In the data rows, 50 means zero.
Some points, each followed by its number:
"27 37 48 57 29 55 71 43 63 51 33 47 40" 0
"27 35 53 54 27 50 80 46 64 45 33 37 33" 1
"56 49 70 17 55 76 29 21 30 19 64 80 69" 2
"32 37 49 71 41 39 65 59 63 70 47 36 32" 3
"46 39 66 37 39 68 49 37 51 43 49 56 53" 4
"54 56 29 69 56 17 55 63 56 73 46 26 51" 5
"64 62 56 41 65 65 39 54 29 35 52 64 66" 6
"49 37 72 22 39 72 47 27 52 33 47 66 62" 7
"40 28 51 61 33 53 59 48 62 51 43 56 34" 8
"72 75 40 46 80 46 32 57 40 49 68 57 61" 9
"38 51 50 56 42 52 54 46 47 61 38 57 47" 10
"44 33 60 52 39 51 62 46 69 55 43 44 41" 11
"67 60 62 33 62 63 33 46 19 38 58 78 73" 12
"59 66 36 56 70 48 35 64 42 60 55 47 47" 13
"45 50 35 72 48 35 58 60 63 71 40 25 27" 14
"57 44 58 48 36 50 51 43 59 43 51 51 55" 15
"39 32 59 43 40 57 53 32 49 54 44 47 49" 16
"39 37 53 50 32 54 68 46 62 44 29 45 43" 17
"51 57 19 64 59 24 40 68 63 68 55 37 50" 18
"29 24 66 50 29 64 63 34 51 45 49 57 45" 19
"37 34 45 68 36 39 75 56 72 69 42 33 36" 20
"44 53 34 68 62 31 62 71 51 68 51 29 49" 21
"45 38 49 64 47 29 70 64 65 71 46 34 33" 22
Which five points above are nearest to each new point by angle? Their numbers follow each, nearest first.
"59 46 58 38 47 67 44 37 46 34 64 67 65" 2 7 12 4 6
"23 32 68 48 20 60 55 34 64 45 39 57 41" 19 0 16 17 8
"48 53 68 30 55 74 35 37 37 24 54 66 67" 2 7 12 6 4
"58 63 33 54 67 47 45 62 46 56 49 33 58" 13 18 21 5 9
"56 68 48 48 67 44 42 61 44 53 60 45 59" 9 13 6 18 12
"74 74 48 40 65 48 31 57 37 43 64 54 58" 9 6 12 13 2
"50 52 37 67 55 32 63 61 63 73 44 23 33" 14 22 5 21 3
"73 59 46 47 58 54 36 55 37 51 58 53 51" 9 13 6 12 2
"37 40 49 58 39 40 69 49 67 66 45 32 36" 20 3 22 1 11
"36 54 45 61 54 48 54 56 66 62 53 46 43" 3 14 20 22 21
"46 46 52 48 33 51 57 44 51 44 47 44 41" 1 17 0 19 8
"61 49 52 50 58 51 48 49 56 46 59 52 41" 9 13 2 6 12
